Each named turn below is shown by a few rows before and after it. Which turns, in which order, take the first row of each later pair to the second? The first pair is answered.
nelo (before => after):
-2.272 -1.447  1.583 -1.151  4.335  4.122  0.332  2.543  0.095 -1.008 -3.360 =>  1.189  0.766  1.522 -4.337  2.168 -0.832  0.221  5.630 -0.077  0.277 -2.666
-0.653 -1.153  0.444 -0.612 -0.830  1.618 -0.440 -1.114 -0.201  0.267 -0.613 =>  0.052 -1.098  0.645 -1.887 -0.961  0.745 -0.494 -0.124 -0.140  0.782 -0.706
-1.823  1.739 -1.411  2.314 -1.005 -1.174 -0.138 -2.054 -3.438 -1.281  2.979 => -3.288 -0.890 -0.158  2.328  1.714  3.199 -0.258 -1.638 -2.541 -0.804  1.338
Nugu (before => after):
-1.462 -0.256 -0.529  0.947  0.050  0.797 -1.751 -0.859  0.941 -0.994 -0.033 => -1.215 -0.577 -0.052 -0.125 -0.351  1.350 -1.983 -0.938  0.762 -0.391 -0.416
-0.575  0.251  0.538 -0.791 -2.645  1.557  0.238 -3.030 -1.999  0.160  0.720 =>  0.659 -0.006  1.211 -3.041 -2.570  1.056  0.155 -1.019 -1.644  1.461  0.228
-0.447 -2.611  2.366 -1.807  3.063  4.208 -1.947  1.330  0.541  2.437 -2.170 =>  0.209 -2.127  1.671 -1.279  4.440  2.326 -1.384  3.562  1.315  2.121 -1.923
-0.925  0.101  0.523  1.801  2.403 -1.588  0.384 -0.469  0.882 -0.246  0.723 => -1.526 -0.098  0.717  1.980  1.523 -0.420  0.206 -2.167  0.433 -0.295  0.610
vegob (before => after):
 0.115  0.010 -3.186  2.750  4.078 -1.297  1.447  3.561  2.144 -0.953  0.950 => -1.575  0.516 -3.743  4.945  2.737 -0.441  1.161 -0.201  1.029 -2.159  1.604
-0.803 -0.722  1.420  1.468 -4.292  2.907 -0.220 -2.151 -0.727 -0.116  0.753 =>  0.779 -1.981  2.689 -1.352 -2.101  3.514 -0.336  1.761  0.326  1.702 -0.765
-1.603  1.431 -1.687  2.958  1.081 -2.197  0.821  1.913  1.653 -0.386 -0.301 => -3.037  0.575 -1.122  3.600  0.471  0.122  0.442 -0.794  1.182 -0.729 -0.630

Between the rows of a pair lie two turns.
-1.647 -2.212  0.906  0.262  1.172  2.423 -1.187  0.434 -0.644  0.835 -0.487 =>  0.890  0.473  0.217 -1.277 -1.506 -2.594 -0.970  1.771 -1.359  1.191  0.844 | nelo then nelo
 1.633  0.290 -0.016 -3.255 -1.111 -2.430 -0.963  3.128  1.029  0.996 -0.498 => -0.021  2.067 -1.704  0.103 -3.196 -3.348 -0.636 -1.085 -0.185 -1.332  1.072 | nelo then Nugu
 1.153  0.056 -0.911  0.413  2.605 -2.281  0.566  3.697  1.431 -0.262 -0.001 => -2.180 -1.001 -0.660  2.858  0.813  2.259  0.011 -2.712 -0.191 -1.513  0.167 | vegob then vegob
-0.729 -1.863  1.213 -1.319 -0.475  3.449 -0.920 -2.076 -0.965  0.948 -1.582 =>  1.755  0.630  0.549 -3.122 -2.904 -1.318 -0.732 -0.705 -1.425  1.500 -0.386 | nelo then nelo
 3.693 -0.546  2.276 -2.444  0.741 -0.536  0.611  0.985 -0.500  2.506  1.511 =>  2.552  1.129 -0.086  1.687  1.028 -3.076  1.325 -0.311 -0.416 -0.066  3.222 | Nugu then nelo
-0.765 -0.593  1.362 -1.352 -1.007  0.380  0.074 -3.685 -1.497 -0.716 -0.362 =>  1.602  0.063  1.157 -3.195  0.271 -2.735  0.537  0.887 -0.442  0.137 -0.315 | vegob then vegob
 2.128 -0.792  0.871 -3.262  3.222 -0.512 -0.126  3.959  1.578  1.339 -0.582 => -0.395  1.500 -2.356  3.412  2.347 -2.828  0.893 -0.153  0.838 -2.659  1.895 | Nugu then vegob
-1.522 -2.504  0.146  1.625  2.279  5.534 -0.990 -0.865 -0.475 -1.208 -0.069 =>  3.480  1.292 -1.148 -0.859  0.830 -3.075 -0.334  4.701 -0.245 -0.428  1.707 | nelo then vegob
-0.105  1.648 -1.707  0.122 -2.284  2.302 -1.841 -2.768 -1.058  1.509 -3.454 =>  1.810  1.371 -1.132 -2.106 -0.658  1.049 -1.789  1.398  0.172  2.642 -4.169 | nelo then vegob
-0.181 -3.060  2.328 -1.669  1.090  1.866 -0.420  3.321 -1.761  1.714 -3.574 =>  0.475  0.853 -1.189  2.579  0.908 -4.699  1.007  3.895 -1.739 -1.078 -0.566 | Nugu then vegob
-2.513 -0.803 -1.572  4.607  3.953  0.433  0.491  0.034  0.985 -2.382 -0.296 => -1.382 -2.928  1.020  0.061  4.447  3.360 -0.293  2.146  1.320  0.351 -2.444 | Nugu then vegob
 2.823 -0.114 -1.384 -1.762 -4.972 -1.008 -0.512 -0.316  0.989  2.145  1.846 => -0.700 -2.135 -1.528  1.642 -2.961  3.603 -0.483 -3.516  1.011  0.678  1.344 | nelo then nelo
 2.154  0.328  1.536 -1.052  0.449 -1.116 -0.529  4.026 -0.829  1.277 -2.106 => -0.220  1.787 -0.912  4.379 -0.194 -2.188  0.096 -0.077 -1.747 -1.980 -0.240 | Nugu then vegob
 0.154  0.240 -2.378  3.445  0.588 -3.874  0.676  1.673 -0.481  0.260  1.200 => -2.307 -3.499  0.015  2.285  2.115  3.095 -0.087 -0.056 -0.296  1.381 -1.085 | vegob then nelo
 1.530  3.447 -1.730  0.729 -1.893 -5.234  0.192  0.969 -0.199 -1.097  1.914 => -2.392  0.851 -0.416  2.145 -2.932  1.669 -0.894 -5.162 -1.380 -1.763  0.917 | nelo then Nugu
-1.494  0.061 -0.029  1.783 -1.143  1.274  1.496 -1.091  0.308 -1.086  0.053 => -0.107 -0.710  1.294 -1.340 -0.752  1.659  1.191  1.445  0.784  0.678 -1.078 | Nugu then vegob
 0.104 -0.497  0.382 -4.486 -0.155  0.893 -2.038 -0.589 -0.583  2.408 -1.259 =>  1.158  1.740 -1.851 -2.140  0.775 -3.978 -0.824  1.486  0.068  0.927  0.355 | vegob then Nugu
-0.582  1.858 -1.505  1.936 -3.860 -1.262  0.002 -4.904 -1.389 -0.984  2.140 =>  0.496 -1.297  2.080 -3.874 -3.199  3.075 -1.217 -2.728 -1.009  2.470 -0.898 | Nugu then vegob
-0.444  1.258  0.901 -0.548  0.397  1.099  0.163  0.837 -4.310  0.665 -2.895 =>  0.143  2.208  0.079  0.189  1.228 -1.015  0.528  2.243 -3.951  0.046 -2.399 | vegob then Nugu
 0.666  3.095 -0.769  1.027 -1.218 -2.250 -0.450  1.543 -0.145 -1.048  1.383 => -0.740  1.258  0.992 -0.437 -2.885  2.262 -1.410 -1.862 -1.238 -0.103  0.301 | vegob then Nugu
-1.642 -1.650 -0.093  0.733  2.731  1.943  0.904  0.745  1.203  0.488 -1.565 =>  0.199  0.379 -1.365  0.778  1.971 -2.529  1.461  2.641  1.297  0.320 -0.185 | vegob then nelo
 1.391 -1.879  1.461 -2.508  1.348  1.619 -0.398  1.633  1.033  2.680 -1.289 =>  2.433  1.045 -0.745 -0.397  0.828 -3.692  0.450  2.459  0.993  1.092  0.665 | Nugu then nelo
-0.210 -0.265 -0.894  0.884  3.096 -1.130  0.603  3.884  1.794 -1.923  1.240 => -1.969 -1.170 -0.841  2.286  3.350  1.179  0.744  1.710  1.511 -2.501  0.923 | vegob then nelo
-3.564 -1.495 -0.035  1.113 -0.260  2.898  0.026 -1.594 -2.475 -0.118  0.867 => -1.387 -2.111  0.274 -0.640  2.735  1.227  0.421  4.072 -0.585  0.993 -0.068 | vegob then Nugu
 0.002  1.939 -0.727 -0.308 -2.088 -3.105 -0.004 -0.207 -0.547  0.443  0.920 => -2.381 -1.260  0.750  0.002  0.293  2.904 -0.327 -1.435 -0.030  0.828 -1.104 | nelo then vegob
-2.047  1.104 -1.094  3.971  1.081  0.630  0.930 -2.265  0.172 -2.731  0.987 =>  0.652 -1.099  1.815 -2.448  2.542  2.160  0.320  3.162  1.370  1.072 -1.806 | vegob then nelo
-0.550 -2.544  0.861 -2.285 -0.433 -2.712  0.947  4.823  2.860  2.349  0.264 => -2.124 -1.257 -1.591  2.441  0.157 -4.379  1.805  2.839  2.804 -0.518  2.005 | Nugu then nelo
-0.716  0.388  2.058  1.233 -1.913  0.696 -1.350 -1.108 -1.222  1.510  0.650 => -0.097  0.792  2.055  0.536 -2.209 -0.207 -1.366 -0.298 -1.126  1.817  0.778 | Nugu then nelo
